In the rows, zero is written as 128.
Each named turn below is shown by a few rows before and after it. Which turns, in which order, take the first row of each later pair to the second? The first pair is answered.
tes:
[136 128 111 144 138 129 163 146 123 163 119 137 136 145 155 144] |-> [127 139 120 145 135 136 166 137 127 153 110 122 139 161 126 152]
[140 156 138 140 127 125 157 135 122 130 111 133 134 130 137 140] |-> [139 161 137 137 130 124 157 138 123 128 115 136 135 127 139 140]
[ 93  67  64  94 135  67  74 114  95 142  83 120 139 115 163  86] |-> [ 60 103  98  90 130  80  86  92 115 111  67  80 144 158  73 110]
rizo:
[148 116 143 106  86 163 141 137 142 159 155 141 114 129 160 111] |-> [122  99 125 107  79 143 129 102 132 152 105 106 131 159 129 101]
[ 78  84  81 102 160  62  81 155  77 140  99 119 148 134 139 131] |-> [154 112 118 167 141 177 124 159 111 127 173 183 116  75 203 134]
[139 143 126 136  86 185 142  91 154  89 144 127 111 125 147 115] |-> [ 87 132 106  72 110  95 108 114 127 107 117  93 127 156 111 121]
[141 142 157 132 114 190 125  96 170  68 139 112 118 133  80 117] |-> [103 136 142  63 143 102  99 140 147  90 135  98 122 148  58 130]
vuvaf:
[143 135 124 108 131 152  96 156 132 116 172 158 103  79 146 125] |-> [116  96  83 108 126 111  76 121 106 122 106 129 129 106 144  97]
[140 112 120  86 132 159  89 125 131  98 130 146 118 100 139 109] |-> [122 109 112  78 132 141  83 115 127  97 108 131 125 116 121 107]
[103 141 111  92 146  70 147 153 110 190 130 113 145 139 132 157] |-> [126 157 126  99 148  97 159 169 123 188 165 138 133 120 152 163]
[117 130 129 133 149 157 108 114 144  84 130 144 122 106 125 151] |-> [116 112 112 140 145 150 103 103 136  89 112 144 127 107 136 139]

(two turns a pair)
[150 103  95 166 110 106 143 109 110 161  97 136 147 142 167 126] |-> [123 129 122 148 112  93 148 108 122 150  88 102 151 178 101 149]	rizo then tes
[ 34 118 101  70 130 114  64 114 131 121 117  80 142 156  81 128] |-> [119 124 117 138 111 228  93 114 155 112 189 154 108  76 178 109]	tes then rizo
[161 166 143  93 154 112 167 193 115 146 187 159 151 165 119 159] |-> [148 120 104 159 117 123 172  95 101 134  87 113 189 206 108 127]	vuvaf then tes
[114 110 118 107 128 121 112 127 133 118 125 129 129 129 114 119] |-> [123 103 110 116 128 124 112 121 130 121 122 134 131 124 129 113]	rizo then vuvaf
[140 185 147 141 130 140 174 163 110 166 158 123 132 149 132 151] |-> [148 170 140 175 112 173 179 124 115 152 135 118 139 148 138 138]	rizo then vuvaf
[101 134 169 162 126 162 149 136 143 132 134 110 110 140 116 141] |-> [119 123 156 157 132 157 143 157 134 148 154 133 103 118 159 132]	rizo then vuvaf
[ 99  87 105 101 139 139  72 121 123  69 114 126 103  84 138  92] |-> [ 85  99 113  84 150 125  72 130 123  68 114 116 104  97 111 101]	rizo then vuvaf
[ 84 153 171 119 131 169  74  93 145  55 112  92 148 132  67 116] |-> [116 168 188 133 132 208  92 107 157  56 152 121 131 105  97 122]	rizo then rizo
[137  89 102 153 137 102  94 160 131 159 161 164 119 106 156 105] |-> [122 132 144 120 145 106 105 184 152 143 186 152 111 125  96 138]	vuvaf then vuvaf
[127 118 135  99 154 128 102 178 113 156 162 157 117  99 139 130] |-> [110 115 140 152 121 175 112  91 131 115  97 109 137 141  84 120]	rizo then vuvaf
[141 132 130 136 125 123 142 137 132 144 133 135 134 132 140 142] |-> [139 137 139 135 125 127 144 133 137 140 132 129 135 139 128 148]	tes then tes
[101 127 103  74 157  60 113 175 121 140 137 111 118 150 116 127] |-> [127  99  78 103 151  72 110 167 110 151 139 138 117 120 175 104]	vuvaf then vuvaf
[ 92 145 146  94 138 145 110 121 132  94 124  99 132 149  85 123] |-> [ 94 118 121 110 132 150 103  98 121  93  97  97 139 145 105 102]	vuvaf then rizo
[177  98 116 183  99 153 162 109 104 171 116 161 143 133 203 122] |-> [155 153 160 106 137 102 164 195 114 185 178 158 125 144 149 173]	vuvaf then rizo
[141 141 157 184 116 181 144 114 134 136 125 131 149 133 115 143] |-> [142  98 115 179 119 152 119 111 107 150 101 140 155 118 160 114]	tes then vuvaf
[156 168 162 188 107 188 183  99 147 118 134 124 120 148 116 146] |-> [178 146 137 185 116 178 172 127 132 144 157 160 110 107 186 128]	tes then tes
[133 127 120 158 118 110 128 106 116 155 106 131 139 137 144 121] |-> [145 132 125 163 115 123 133 113 120 154 120 144 135 126 154 123]	rizo then rizo
[134 121 133 145 103 136 133 117 124 134 129 127 135 138 136 130] |-> [139 125 138 137 111 131 133 135 127 140 145 133 128 128 142 132]	rizo then rizo
[131  93 121 106 122 123  89 148 135 114  85 150 114 103 171 101] |-> [145 136 164 108 125 160 112 166 161  99 128 157  99  99 144 126]	vuvaf then rizo
[135 139 153 161 120 170 134  81 130  73  72 117 109 163  97  97] |-> [153 131 147 175 118 182 135  81 127  77  82 138 104 144 132  89]	vuvaf then vuvaf
[122  88  99 137 130  94 107 120 101 134 101 128 148 124 166 108] |-> [ 97 114 120 105 140  73 110 135 109 128 103 105 149 151 107 134]	rizo then vuvaf
[131 110 127 155 116 168 129  85 143 113 107 137 143 126 147 144] |-> [105 132 140  82 151 101 114 149 135 133 138 134 137 133 120 171]	vuvaf then rizo
[ 96 101 100  75 140  97  98 150 115 122 131 115 123 121 113 134] |-> [120  89  92  94 138 113  99 149 112 131 143 143 116  96 162 120]	vuvaf then vuvaf
[131  96 109 142 134 120 121 138 121 136 127 150 126  99 169 111] |-> [102 143 155 108 141 128 126 148 146 107 142 124 122 124  91 141]	tes then tes
[147  95  86 133 130 100 105 133 111 140 125 142 129 108 178 102] |-> [139  92  81 135 128  95 105 122 109 138 113 132 133 117 170 101]	rizo then rizo
[127 119 108 129  99 148 128 129 119 154 110 161 143  98 149 102] |-> [103 149 129  86 114 118 128 161 126 157 128 147 140 115 105 130]	tes then rizo
[118 104 127  61 146  89 114 165 130 147 167 131 135 127 140 102] |-> [119  98 124  62 145  89 113 162 129 148 160 131 138 128 146  98]	vuvaf then vuvaf
[ 99 134 148 105 109 137 102 105 157  69 120  85 150 135  40 126] |-> [ 91 105 119 104 110 115  85  94 139  77  96  82 156 133  62 107]	vuvaf then rizo
[121 100 109  98 125 126  97 144 104 145 131 135 136  96 163 110] |-> [122 136 144  84 132 136 108 165 123 135 164 137 124  97 134 133]	vuvaf then vuvaf
[132 104 104 173 101 164 134  74 123 115  74 118 145 135 143  92] |-> [102  99  85 115 129  72 115 125  93 155  75 109 154 152 136 107]	rizo then tes
[128 128 119 148 124 150 126 119 124  99 118 120 120 115 134 116] |-> [112 122 109 121 135 112 114 140 111 114 114 113 124 123 131 117]	rizo then tes
[111 109 116 114 145 108 134 112 141 171 109 113 160 128 123 114] |-> [137 135 143 122 143 153 153 130 163 163 156 138 142 104 133 128]	tes then rizo
[127 102  87 105 147  65 101 139 101 153 115 136 132 110 178 118] |-> [166 159 156 162 123 182 150 118 158 108 164 150 111 101 148 143]	vuvaf then rizo
[148 138 155 131 102 157 143  88 181  78 117  77 133 133 106 144] |-> [181  98 115 138 111 144 129 112 157 110 133 124 123  84 202 116]	tes then tes
[142 117 145 152 121 137 150 127 129 113 141 125 127 116 161 108] |-> [120 138 163 124 132 120 148 144 136 108 151 110 127 132 117 129]	rizo then vuvaf
[ 87 135 136  69 172  69 121 185 139  92 151 105 114 105  90 145] |-> [ 95  73  79 102 159  55 102 149 110 112 105 111 127  95 153 104]	vuvaf then vuvaf
[148 149 156 157 118 134 150  94 151 138 112 140 125 141 106 146] |-> [144 136 144 161 117 123 144  83 141 142  92 135 133 144 112 138]	vuvaf then vuvaf
[149  76  88 121 126 118  86 130 111 159  97 118 123 104 149 113] |-> [168 126 136 109 133 160 108 171 142 147 164 142  96  86 131 144]	vuvaf then vuvaf
[150 118 110 160 125  90 155 139  99 194 111 134 141 152 158 136] |-> [152 158 149 147 129 111 170 163 122 184 149 137 131 155 124 163]	tes then rizo
[138 115 114 147 122 120 135 105 128 135 108 104 138 143 130 131] |-> [158 128 128 153 126 144 144 119 138 135 138 125 126 123 149 133]	vuvaf then vuvaf
[133 134 142 125 123 161 114 119 147 100 146 131 120 116 110 126] |-> [117 108 117 115 121 127  98 107 130 107 113 117 133 129 112 110]	tes then rizo
[161 127 115 151 119 109 160 119 101 186 111 134 139 130 144 133] |-> [138 153 139 135 121 108 163 115 114 168 107 110 140 155  89 151]	rizo then tes
[168 123 105 175 129 145 150 132 108 148 135 155 131  97 196 113] |-> [108 180 157 112 143 116 150 150 129 120 133  98 135 157  65 159]	rizo then vuvaf
[ 78 152 135  70 138 109  95 132 139  79 123  97 125 130  71 122] |-> [ 95 148 138 117 116 162 110  91 150  62 108  95 130 129  77 114]	rizo then rizo
[124 151 166 159 106 195 175 103 182 109 137 131 114 174  73 133] |-> [105 103 117 171  97 158 154  65 156 122  73 112 138 191  91 104]	vuvaf then vuvaf
[ 96 149 134 103 124 117 132 131 146 120 115 108 119 147  75 154] |-> [150 125 111 140 121 142 139 144 137 151 144 161 105  96 174 131]	rizo then tes
[139 158 120 132 133 190 113 132 133 121 128 156 129 134 133 139] |-> [138 153 118 140 127 190 115 125 131 122 120 153 129 137 131 136]	tes then tes
[101 124 132 123 131 147  88 105 156 101 111 115 115 107 101 117] |-> [ 94 125 130 104 138 131  83 118 150 106 115 113 115 105 100 119]	vuvaf then rizo
[148 115 109 122 140 140 109 118 119 110 134 119 126 107 155 127] |-> [133 129 116  98 151 113 106 137 118 116 139 110 125 120 132 141]	tes then rizo
[160 108  95 121 170  54 121 170 109 162 147 137 163 130 162 171] |-> [199 127 125 201 136 164 161 112 146 122 154 144 158 122 161 168]	vuvaf then rizo
[139 120 166 153 123 151 150 135 154 115 135 138 123 106 109 163] |-> [124  74 121 156 121 112 128 112 126 129  86 127 142 113 133 137]	tes then vuvaf
[125  92  86  82 108 100 105 160 108  85  82 138 127 107 189 111] |-> [127 168 163  86 104 158 144 167 155  49 127 125 114 133 103 160]	tes then vuvaf
[127 109  97 128 138 103 117 148 114 146 139 159 114 122 163 110] |-> [122 146 131 110 146 111 128 169 133 137 167 154 105 128 124 134]	vuvaf then vuvaf
[108 116 107 136 133  94 102 116 112 128 130 127 133 131 123  87] |-> [131 147 136 135 138 123 118 143 130 125 176 152 111 112 128 102]	tes then rizo
[122  96 102 121 158 130  99  85 136  68  82  95 132  92 130 100] |-> [152 120 131 127 158 171 118 115 154  66 135 131 109  61 156 112]	vuvaf then vuvaf
[120 133 174 168 101 132 161 104 120 144 115  96 134 178 105 132] |-> [138 111 154 189  95 137 160  97 110 153 110 111 135 159 147 114]	vuvaf then vuvaf
[113 105 110 122 133  89 122 111 126 141 104 111 146 144 115 123] |-> [148 140 145 137 131 148 143 135 154 129 167 148 120 108 134 139]	tes then rizo
[119 127 103 105 115 104 130 139 129 138  95 116 123 137 108 155] |-> [138 110  89 130 106 116 133 128 126 146  94 129 123 121 143 140]	rizo then vuvaf
[145 150 169 112 108 123 150 141 149 130 143 118 111 136 112 166] |-> [168 126 148 151  91 151 151 113 145 129 130 133 115 114 156 143]	rizo then vuvaf
[154 120 107 148 118 122 152 147 111 180 134 140 134 142 163 125] |-> [158 143 129 147 121 133 163 157 122 172 155 142 129 146 145 143]	vuvaf then rizo
[132 171 177 160 110 238 137 104 172 100 157 129 107 134  77 136] |-> [102 122 113  49 165  94  73 200 110 161 176 155 100  98 149 117]	rizo then tes
[106 126 151 105 135 150 102 134 134  85 126 120 114 112 101 113] |-> [112 130 154 108 134 157 106 132 135  85 128 122 113 109 104 114]	rizo then rizo
[144 129 121 106 142 134 121 151 134 118 156 145 114 103 157 121] |-> [116 118 110  89 146  97 107 147 120 123 129 124 125 121 136 121]	rizo then rizo
[101 136 108 150 117 144 122  78 152  87  81  92 144 149 112 120] |-> [144 155 129 168 118 192 142 104 166  92 139 135 121 110 150 127]	rizo then rizo
[ 81 162 155 106 137  98 130 139 128  92 142 127 135 131  87 122] |-> [ 85 127 119 103 141  66 115 145 105 115 129 140 137 115 136 101]	tes then vuvaf
[172 128 126 192 101 162 142 132 145 129 160 139 114 112 158 116] |-> [127 165 155 153 109 135 144 138 155 112 154  99 121 158  67 148]	vuvaf then vuvaf
[153 151 149 157  98 194 143 108 145 122 171 111 124 124  96 115] |-> [147 163 152 110 122 154 133 166 136 144 206 127 114 111 109 130]	rizo then rizo
[126 128 117 143 133  77 130 162 133 182 113 128 162 154 152 144] |-> [138 162 151 149 128 112 151 176 154 168 148 136 151 151 134 165]	tes then vuvaf
